[[141 134 140 140 115]
 [133 128 134 146 108]
 [136 125 136  99 145]]
128

[[100 134 131 141 122 123 133]
 [128 127 126 125 128 127 127]]
134

[[127 114 148 128 155]
 [113 137 134 125 121]]
114

[[149 118 119 138]
 [139 125 116 129]
 [133 135 138 137]]
125

[[118 124 122 126 118]
 [122 121 126 122 122]
 [139 142 123 120 151]]
121

[[138 146 128 125 144]
 [132 116 131 120 141]
 [110 127 131 131 104]]
116

[[126 123 117 137 129 121 108]
 [149 124 117 149 138 131 133]]
123

[[137 110 141 109 142]
 [130 120 140 120 140]
 [105 152 136 154 136]]
120
---
[[102 140 120 111]
 [143 149 108 111]
 [142 114  99 152]] gives 114

[[107 125 142 104 101 115]
 [122 126 132 121 121 123]] gives 126

[146 107 116 117 109 103] gives 107

[153 141 130 137 148] gives 141

[131 145 151 142 117 109 149] gives 145

[157 149 136 121 109 100] gives 149
---
126  121  129  128  133  115  145  132  135  122  129  139  137  146  130  134
136  118  135  132  139  126  124  126  135  136  134  126  136  127  136  124
134  115  131  122  127  131  124  127  135  131  138  124  136  137  111  123
137  117  134  121  129  129  119  130  134  129  137  126  133  118  126  124
136  116  132  128  135  124  127  125  134  136  125  124  128  139  113  128
133  115  135  118  118  119  127  132  135  128  133  118  135  123  115  127
144  123  132  128  133  133  121  131  134  133  129  126  133  129  133  129
138  110  127  122  127  123  125  128  135  138  138  124  136  128  118  121
128  126  126  135  134  118  142  131  136  136  131  132  140  138  127  131
121  128  121  117  143  107  139  130  135  129  131  140  137  135  149  119
142  123  133  126  131  124  122  123  134  136  125  127  133  128  126  132
124  128  130  134  131  117  144  126  135  128  131  136  138  148  145  129
--> 142

115  122  118  106  137  129  122  115  117  129  134  125  130  140  125
132  124  126  145  136  137  126  123  135  114  122  146  129  116  120
125  126  124  120  115  129  143  133  119  142  126  124  145  125  141
126  133  117  119  139  115  130  130  144  132  144  124  128  132  112
126  131  132  127  129  120  125  146  129  126  132  125  155  124  136
113  124  135  123  118  134  130  133  149  131  126  132  144  122  134
125  125  130  117  124  140  133  117  114  145  137  121  143  132  139
117  123  130  119  132  131  122  140  119  129  140  138  118  103  135
124  122  122  116  136  127  136  124  140  141  132  136  106  124  118
132  121  136  130  129  140  130  113  125  138  146  137  128  125  143
126  124  120  133  134  138  120  120  128  103  133  128  137  127  129
--> 132

139  125  120  136  112  138  121  116  133  125  136  138  122  125  117
132  133  138  136  121  123  129  123  115  128  115  117  128  129  138
130  135  128  142  129  140  117  132  116  139  129  120  118  129  111
115  119  143  156  140  117  128  110  125  139  133  136  118  136  137
131  142  119  126  131  116  129  109  118  125  139  126  138  111  126
117  139  128  120  110  134  113  137  137  131  131  131  134  135  137
126  120  118  127  131  137  136  119  125  135  140  125  140  126  134
111  132  147  139  129  139  138  117  126  120  121  146  137  115  110
119  138  114  138  126  128  139  120  141  116  133  124  118  134  125
139  138  130  112  119  117  134  118  134  115  129  126  120  120  127
--> 119

143  128  139  118  129  145  107  122  127  131  130  140
142  130  138  120  123  145  108  122  125  130  132  139
141  137  126  124  123  138  114  132  122  123  129  127
142  136  141  113  152  134  119  131  144  126  127  146
146  129  126  124  125  140  105  130  126  126  128  127
--> 142

150  138  138  123  134  105  116
132  146  134  129  135  119  110
130  128  143  129  127  134  127
128  133  133  137  130  128  124
122  130  131  134  139  134  129
110  114  121  130  119  153  145
128  115  120  131  129  128  146
121  130  128  130  124  142  132
126  122  131  139  121  136  127
135  139  132  130  134  116  107
--> 126
---
[[126 130 129 125 123]
 [124 106 128 102 132]] --> 102

[[126 122 135 139 141 146 116]
 [137 136 119 110 152 123 100]] --> 123

[[150 113 127 148 145 140]
 [140 124 126 149 132 144]] --> 132

[[120 131 112 119 113 153 136]
 [109 143 152 133 137 133 137]] --> 133

[[119 138 125 137 135 125]
 [152 104 136 103 112 141]] --> 112

[[103 102 102 156]
 [105 105 105 149]] --> 105

[[115 143 108 114 123 109]
 [122 111 153 130 147 148]] --> 147

[[135 157 140 118]
 [130 145 122 131]] --> 122

[[135 138 139 151]
 [120 136 144 141]] --> 144
---
149,145,146,143,112,153,147 => 153

104,139,102,126,142,156
112,141,150,151,106,99
=> 106

142,105,117,134,112 => 134

137,132,137,150,109,112,131
134,130,135,144,112,115,129
=> 115

125,108,121,144,151,124 => 151

130,129,131,155,121,135,129 => 135
